D: 4 groups of rows, each row roughly a mix of its group's hidden directions
D (132 x 10)
[[-53  14 -13   2  29  42  38   7 -24 -31]
 [-45   5 -24 -19 -40 -59  12  14  -9 -16]
 [-30 -44 -24  26 -22  46 -36   3  25 -12]
 [-37 -21 -21  16  -7   0  24  72 -11  21]
 [ -4   1   0  51 -16 -14  55  13  23  44]
 [-40  -3  23  28  53  25 -27 -30  20 -18]
 [  3  35  15   5   7 -16 -16  25   3 -78]
 [ 15 -18 -17  15 -51   6  37 -24  53  17]
 [-18  -6 -46  24 -15 -19 -55  -2 -44  15]
 [-16  25  23  24  34 -17  16  -8 -31 -64]
 [-25 -31 -21 -14  -6 -24 -12  37 -52 -43]
 [ 41 -17  12  -4 -29  47  28 -46 -11  24]
 [-15 -72 -22 -21 -23  28 -28  14  -4   6]
 [ 31 -28 -29  49  18 -21 -45 -12   7 -29]
 [ 11 -39   0  19 -24  23 -12  64  11 -37]
 [-41 -11 -27   6  14 -13  43  54 -22 -25]
 [  1 -53 -27 -15 -11   9  14 -42  20  51]
 [ -1 -17  -5 -33  47  44 -13 -49  16 -21]
 [-31  64  10 -32  10   9  24 -18 -37  13]
 [  2 -20   4 -69  19   2 -32  45  12 -10]
 [-13 -18   0 -28 -43  48  23 -32   5  42]
 [  5 -29  45 -23 -32  15  33 -44  19  28]
 [-13  27  -8 -13  39 -39 -21  46  12 -44]
 [ 10 -41 -18 -21 -44  30  18 -16  53  -3]
 [-35 -19 -26  -8  67  23 -16 -12 -29 -14]
 [-34   5 -49 -14 -38 -20  22  33 -41   0]
 [ -2  27  56   5  51  -3  31  34 -10  10]
 [ 12  59   3 -34 -10 -15  10 -47 -34 -14]
 [  4   4 -15   5 -68 -32 -27  41 -20   1]
 [ 15 -35  15  19 -14  41 -12  -3  58 -38]
 [ -2 -43  27  14   9   9  19 -56  31  37]
 [-10 -52  26 -16 -15   5  40 -41  28  27]
 [-43  15 -15  16  12 -53  11 -32  43  18]
 [  7  29 -32  38  40  16 -52  23 -12 -14]
 [-49   3 -11 -22  59  17 -18 -12  39  -5]
 [ 51  53  17 -38  15 -30   1  20   2 -10]
 [-47 -31  15  -4 -19   0  16 -11 -25  64]
 [ -1 -14   4  20  -8 -39 -26 -15  15 -74]
 [ 26 -31 -25  55  25  22   3 -40  -2  29]
 [ 23  13 -10  -6 -69 -15  -2  44 -22  22]
 [-23  -7 -31 -16  49   0  -4 -30 -29 -53]
 [-17   8   2   2  26  19  30 -74  -7  31]
 [ -9 -27  52  -8  33  22   9  50  -7  31]
 [-15 -23  32  35 -46 -36  31  17 -16 -29]
 [-11 -11 -53   9 -17  52   6  41  29 -13]
 [ -4 -17 -17  13 -32   0  71   9  44  -3]
 [  3   4  24   2 -17 -38  62  36  -4 -37]
 [  1 -51 -36 -22 -41  17 -43 -21   2  -8]
 [-26  -8 -19  10  36  32 -27  20  64  -3]
 [-15 -22 -19  18 -24   6  46  -7  46 -50]
 [-29  44  19 -29 -34 -15 -22  19 -50  -8]
 [ 14 -52  -2   3  34 -12 -48  47   7   7]
 [-38 -56  -2 -23 -17 -12  29 -45  10  17]
 [ 36 -16   5 -25  37 -23 -25 -60 -21   9]
 [-47   0   0  33   2   1  53  -4  -7 -50]
 [-17  25  25 -19 -23  -8 -51  51   1 -32]
 [-18  -3  75 -15 -22 -40   0   2  22  -8]
 [ -9 -62 -17 -22  15  30  27 -33  21 -26]
 [ 24 -57   8 -10 -14   9  -6 -65  12 -10]
 [  5  -5  19 -51 -27  34 -28  52  20   1]
 [ 55 -28  -5  20  -8 -14 -14 -22  14  58]
 [-23 -24 -50  30 -18  26 -31   9  25 -40]
 [  7 -10 -18  50 -20  53  21   1  22  41]
 [ 70  11 -14  12 -27 -25   2  41 -16  -8]
 [-10   1  14  33 -20  -7  72   2  27 -32]
 [-52  -7  36  -7   1  31  39  44 -17   3]
 [-29 -21 -37  24  -2  57 -20   9 -11  42]
 [ -2  36 -22 -47  21 -31 -35 -18   1 -44]
 [ -5 -53  47  -8 -15  31 -19 -18  41 -11]
 [-12  -4 -25 -25 -57 -29  13  50   7  24]
 [-14 -78  -8 -20   1   6 -22   0 -34 -21]
 [-25 -55  31 -34 -32   0   8 -23  30  21]
 [ 25  45  -1 -19  47 -22 -30   1 -36 -31]
 [ 51  10 -19  36  -1  -4  55 -10  35  -5]
 [-20  10 -28  40 -10 -40 -25  25 -52  17]
 [ -7 -53  21  43  25  40  12  13 -22  24]
 [ 56  21 -12 -15  12   5 -49   7 -46 -10]
 [-15   0 -66 -24  35  19  16  26  21 -26]
 [-21 -29 -32 -42  13  57  -3   4  33 -14]
 [ 22  11  35  30   1 -57 -12 -18 -49   5]
 [-17  22 -42   5  22  65 -38   6   1   4]
 [  7  61  33  -1  53   2 -27  -3 -16  12]
 [-45  20 -18  34 -19  27  23  43  33  16]
 [ 47  -8 -40  27 -19   5 -53  10  27  14]
 [-18  24  15 -28 -24  61 -18 -32 -26  22]
 [ -9  -4 -40  36  27 -35 -27 -39  37 -16]
 [ 15  19   3 -50 -54 -31  12  39 -12  10]
 [ 28   9  76 -30  18   4 -22   2  10 -19]
 [-36   2   2  17  44 -33 -31  37 -28 -34]
 [ -2 -27 -38 -32 -36 -15  -3  -6  53 -35]
 [ 12  68  -4  -7   7 -14 -10  53 -19 -22]
 [  7  24  11 -18  13 -10 -72  -1 -46 -10]
 [ 36  16  -8  -4  -7 -45  -5 -71   4   8]
 [ 10 -54  45  -6 -21 -14 -36 -32  26   9]
 [-56  32  15 -13  46   1 -36 -13 -13 -20]
 [ 28  27  34 -53 -25  -8   9   0 -48 -12]
 [-15 -37 -30  27 -36 -20  59  16  11  -4]
 [  1  32 -18  -3 -18 -62 -28  15  14 -45]
 [-42 -27 -23  48   0 -15  17 -30 -39  23]
 [-22 -11 -17  -9  -7  10 -18  47  70  14]
 [-19 -22 -25  29  42 -12 -48  44  12 -15]
 [ 13  -3 -12 -14  60  29 -21 -34  -9 -46]
 [ 20  10   5  33  16  -1   8 -39 -69 -22]
 [-13  53 -13 -16  38  -5 -11  22 -57  -3]
 [ 46 -11  52  13  20 -12 -21 -30 -14  40]
 [-55  16   7   3  20  14 -56  18  35  12]
 [-29 -21  28 -72  15  11  19  -7   3 -28]
 [-43 -27  25 -10   3   5   9  73   8  -2]
 [-19   5 -36  46 -14 -19 -35  13 -33  45]
 [-27  37  10  18   1 -11   7  33 -10 -70]
 [ 21  19  17  -3  20 -59  13  -2 -46 -38]
 [ 13 -54   5  35  11  40  -9  42   2  31]
 [-31  19  -2 -47 -24  -5  18   2  27 -60]
 [-12  12   9  18 -29 -58   5  34 -44 -26]
 [  0  12  -6 -21  51  12 -48  33 -44 -12]
 [  0 -47  -9  45  -9  -2 -18  54  29 -17]
 [-17  36 -22 -74  14  14  -2  22   2 -20]
 [-37 -25 -53   3 -19  31  21  34  32  -3]
 [-23 -58  49  17  11   8  40 -12 -18   2]
 [ 44  10   9 -43 -19  26 -13   6 -38 -46]
 [-36 -29  34 -21  26  -9  31 -48 -16 -26]
 [-26  33 -17 -37  21 -17 -28  11  -5 -61]
 [-50   1 -16   7  16 -45   0 -20  41 -40]
 [ 34   9   6 -11 -10  35  35 -35 -51 -32]
 [-57  14  31 -21 -17 -17 -24  41  30 -17]
 [ 37 -17  65  26   8 -17  15 -32   6 -23]
 [ 18  68  14  25   6  -8 -32 -15   3  41]
 [ -6  -9  -2 -31 -35 -57  47 -13  26 -13]
 [ 27 -37   2  21  -6   7  21 -66  20  31]
 [ 15 -47 -13  -3 -70  -2  19  -5  31  -1]
 [ -8  33 -25  35  32  47   1 -33 -28  23]
 [  4  19   0  19   0 -16 -70  -6 -42  32]]

the two rows of each list that fit no group, in list order (the others fit one group, some only roughly)
- z_261: [ 46  34 -26  18 -38  31  34  -4  25  12]
- z_443: [  2  23 -25   7 -55  21 -16  62  -5   3]
- z_517: [  5  46 -11  24  12 -14  12  19 -50  51]
- z_474: [ 35 -43  32  23  49  17   2   5  18  34]
- z_30: [-13   5 -17 -21 -21  57  33  -7  42  36]
- z_925: [-14  63  -6 -18 -42 -10  14  25  10 -38]
- z_735: [-24  17 -12  48 -12 -49  -8  19  18 -46]
- z_835: [  5 -13  34 -47  43  52 -21 -10  10   2]
- z_982: [-24  53 -30  -2  57  30   0  -8  15   2]
- z_128: [-47  14 -32 -31 -10  37 -21   5  12  49]
- z_545: [-49 -25  18 -12 -41 -17   2  19  22 -49]
- z_407: [ 49 -27  37  24  -3  15   9 -23  26  47]
  z_261; z_474
- z_804: [ 61 -27  24  -2 -49  10  -3  26 -13  22]
- z_58: [-27 -11 -72  20  21  22  20 -22 -13 -20]
- z_842: [-22 -11 -45  23  32   2  44  11 -11 -49]
- z_716: [ 37  -9 -63  34  -2 -16   4  39 -17  10]
- z_532: [ 15  -2 -65 -32 -38  27   5  10  19 -24]
- z_617: [  3   7  43  37  12 -22 -44   5 -32 -44]
- z_178: [-40  15 -12  -8  20  38 -23  14 -17 -63]
- z_154: [-20 -33   5   0  58  29  54   3   7 -12]
- z_493: [  8 -35  26 -57  12  29 -39  -6  -4 -32]
- z_312: [ 27 -76  36   9  15  -5  -8   6 -24  -4]
- z_399: [ 27   6  11  22 -61 -52  25 -15  -3 -12]
- z_721: [ 26  50  31 -22 -18   3  -8  -6   9  60]
- z_344: [-25 -10   8  16  52   4 -32  26 -50  30]
- z_592: [-49 -24 -15 -54 -25 -12  28 -10   9  31]
- z_723: [ -3   7  38   0  27 -75 -25  -1  16  -8]
  z_532; z_721
- z_956: [-23  23 -35  15  11   2 -51  43  16  38]
- z_444: [  1   5  34  19  37 -15  71 -12  -1 -22]
- z_886: [-41  46 -20   8 -26   5  41 -18  37  20]
- z_151: [  7  19 -30 -16 -42  -2  54 -48  -1  14]
- z_636: [ 12 -23 -10  26  57 -20 -11 -30  49  19]
- z_534: [ 16   9 -37  33  35 -13 -11 -16 -46  47]
- z_687: [ 11   4  -6  63  36 -30 -12  -4  46  -9]
- z_228: [ 52  -6 -16  50 -27 -25 -34  -2 -17 -20]
- z_672: [-36 -53  12  33  25 -42   6  13  28   6]
- z_611: [-19  46  17   6  21  -1  10  -8 -69  25]
  z_151; z_687
- z_774: [-65 -17   6  15  -8 -51  11  31  -1 -14]
- z_815: [ 10  28 -30  23 -39  -5 -48 -16  -6  49]
- z_616: [  9   7 -33   5 -24  34 -48  32  13  48]
- z_418: [-46 -17   0   1 -59 -17  42  21 -15 -15]
- z_915: [  7 -40 -10   1  17   9  -1 -80   1 -15]
- z_650: [-14  15 -71  -4 -20  -8  14 -15  22 -43]
- z_914: [ -1  -4  -5  34  34  17  72 -30  -4   4]
- z_932: [ 28 -43   3  -9 -75   7  14  10  -8   7]
- z_777: [-47  26  -7  -3  -1  45 -44  27  -1 -34]
- z_125: [-28 -20  34  10  29 -60 -18 -18  33  15]
- z_139: [ -4 -12 -37  21 -18   6  -3  22  74  23]
- z_265: [ 20  77  25 -16   7   7 -35   6   8  12]
- z_29: [ 12 -15  28 -39  45  11   5 -37  -7 -51]
- z_533: [ 17 -52  12   9 -22  14 -45 -44  -9  31]
- z_95: [ 27  52 -14  34   4 -31 -48  17  17   9]
  z_932; z_95
- z_460: [ 17 -12 -17 -30   2 -15  68 -39  28  -3]
- z_881: [ 31  15 -20   6  -1 -39  26  49 -50  -2]
- z_569: [-10  20  -6  14  33  43 -32  22  34 -50]
- z_405: [ 56 -42  17  17   0  18 -19   2 -47  17]
- z_555: [-27  14 -53 -26  11  58  24  -3 -16 -10]
- z_845: [ 28  10  14  -2 -17 -11 -71 -45 -16   7]
- z_309: [ 24  31  -7 -18 -52   4   0   0 -64   2]
- z_515: [  8  43  10  10  -1  -2  12   2 -37  72]
- z_523: [  4  46 -29  -5 -25  29 -27 -53 -14 -25]
- z_5: [ 20   6  30  -4  23 -15 -24  12 -76 -11]
- z_329: [-44   7   0 -53 -13  15   8 -39 -18  41]
- z_511: [  0 -12  35 -32  14  30  -7  61 -38  10]
  z_881; z_523
- z_241: [-37   6  45 -49  14 -48  -4 -19   2  -3]
- z_722: [-72   9 -23   7 -21 -28   7  -1  29  28]
- z_720: [ 20   2  -9   0  37  21 -52  -3  39  47]
- z_288: [ 33  -1  15 -10  30   9 -30  -2 -70 -23]
- z_45: [-32  -2  10 -68  -4  -9  22 -21  40 -20]
- z_958: [ 60  14 -20 -21 -34 -16 -18 -33  17 -32]
- z_789: [ 69  -7  29  23  -2 -46 -13  10   6  10]
- z_305: [ 23  15 -15  12 -13  -7 -37  -2 -13  77]
- z_923: [-22 -34  24  -5 -41 -25  -1   5  47  45]
- z_521: [ 48 -26   8  27  10   6 -30  20 -60  -4]
- z_771: [ 17 -33  33  30  29  19  34  19  43  29]
  z_722; z_771
- z_349: [-57   3  15  18  -3 -26  35  -7 -37 -41]
- z_952: [ 13  27 -48 -40 -10 -48  37  -2   2 -13]
- z_156: [ 34  11  44 -19  10  41   7 -21 -10  53]
- z_506: [-18  32   6  32  11  22  48  24   5 -54]
- z_102: [ 39  16   8  -6 -41 -15 -36 -59  16  -8]
- z_249: [ -2  49 -29  -6 -42 -25   0  -6  18 -53]
- z_843: [-21 -34  -6 -40  -4 -32  22   8  52  36]
- z_946: [ -7  -4  12  22   0 -56  68   6  10  14]
- z_752: [-41 -25 -41   1  11  10  40 -33 -25  36]
- z_135: [  3  26  18   7 -53  39  26  21 -42 -23]
- z_522: [ 27  -6  65   1 -34 -46   3  -6  10  19]
  z_156; z_946
- z_514: [ 13 -61  12 -30 -28  37   2  15  -8  38]
- z_625: [-27  -1 -38  -3 -57  35  -1   8  -9  44]
- z_473: [ 16 -23 -10  12 -41 -23  -4   7  64 -37]
- z_315: [ -1  57 -26 -16 -20   4  20 -51  22  27]
- z_846: [-20 -54  -4 -23  -7 -30 -31 -39  10 -37]
- z_785: [ 26  47  -4  22 -46 -32   8 -36 -13 -27]
- z_358: [-28  27 -45   0 -25  39 -29  47   5  -3]
- z_708: [ 54 -36   7 -11  -8  -5 -15 -33  54  -3]
- z_671: [ 17  43  17 -25 -40 -14  19  32  -8  51]
- z_662: [-16 -46 -15  25  14 -38 -18  11  50 -31]
- z_467: [-59  22  14 -40  16 -21  19  -8  -1 -44]
- z_748: [-12 -38   2 -16 -47  37 -16  24 -22  45]
  z_514; z_748
- z_905: [  0 -23 -23  -3  -8 -28 -36  23  43 -56]
- z_18: [ 11 -14  -8 -58 -33 -41 -26  -3  20  34]
- z_642: [-25 -28 -40  -6  25  25 -62 -13 -20   8]
- z_380: [-21   3  39  -2  24  41 -21 -62   6  15]
- z_220: [ 43 -42 -28  29 -37  11  17 -31 -29   1]
- z_967: [-28 -10 -42 -66   7  -3 -33  -8 -17 -12]
- z_90: [-53  12 -31  22  22  -6  14 -36  48   5]
- z_209: [-21  -6  -1  53  48  -5  -3 -18 -31  42]
- z_507: [-52  -4   0 -30  23   9  13 -13 -13 -64]
- z_837: [-66  19 -15  -4 -34  33 -20  19  -4  29]
- z_794: [ 37   2 -12  47  24  42 -33  20  29 -20]
- z_854: [-31 -13 -30   4  33  -8  64 -11  -7 -37]
- z_214: [ 29 -19  11  -5 -21  35   6  -4  27  70]
- z_581: [-25 -10  40  22   7  -1 -56  10 -43  30]
- z_271: [ -4 -18 -48  20  -1  -4  -4  49 -29 -50]
  z_220; z_271
- z_441: [-58  51  -6 -15  14 -21  29  -9  10  31]
- z_829: [-23 -49  11  17  35 -28  17 -47  25  17]
- z_254: [ 49   5 -20 -31  -4  62   2 -22  -9  25]
- z_141: [-39   8  17  45   1   4 -12   2 -13  67]
- z_227: [-37  -3 -25  -3  59  39 -25  11  -4  33]
- z_316: [ 11 -52   7   7   5 -36 -12 -65  -3  15]
- z_352: [ 17  18  -1  53  -7 -18  -8 -50   6  50]
- z_714: [ -5   5  -5 -64 -45 -35   4 -25 -25  10]
- z_964: [ 37 -16  16   0 -20  30 -54  29  42  -3]
- z_670: [-56  24  -8  -5  31  31 -23 -28 -42   5]
- z_669: [ 48   4  15  46  45  -6 -32  -5   5 -30]
- z_301: [-25  57 -40   1 -24 -25   0 -20  40 -12]
- z_321: [-26 -23  23 -65  -9 -28 -10 -25 -16  31]
  z_141; z_714
- z_457: [-15  -5  31  35   7 -47  18   9 -22  57]
- z_133: [ 11  24  -2  -6 -13 -37 -55 -20  19  53]
- z_153: [-60  -1   3   6 -52 -12   4  44   0 -19]
- z_984: [ 72   5  31 -12   7  -4  12  -5  16  43]
- z_19: [-11   7  -1 -62 -28  37   5  20  44  13]
- z_57: [ 13  41  25 -36  14  -3  38 -35  44  16]
- z_482: [  5 -51  12   1 -16   7   9 -26   1 -70]
- z_926: [  4  13 -32 -40 -27  30   2 -17 -34  54]
- z_989: [ 16   1 -46   9 -24 -27  32  55 -26 -16]
- z_479: [ 19  46 -27 -56 -31  28  -8   1  18 -18]
- z_248: [-55  14  16   4  27 -11   3 -13 -41 -51]
- z_157: [-21 -24   3  -2  45  -8  60  -7  -9 -45]
- z_363: [ -6  23   3   0 -16  13  57  46  48  12]
- z_995: [ -7 -17  48 -10  54 -21   5 -48  20  -5]
  z_133; z_57
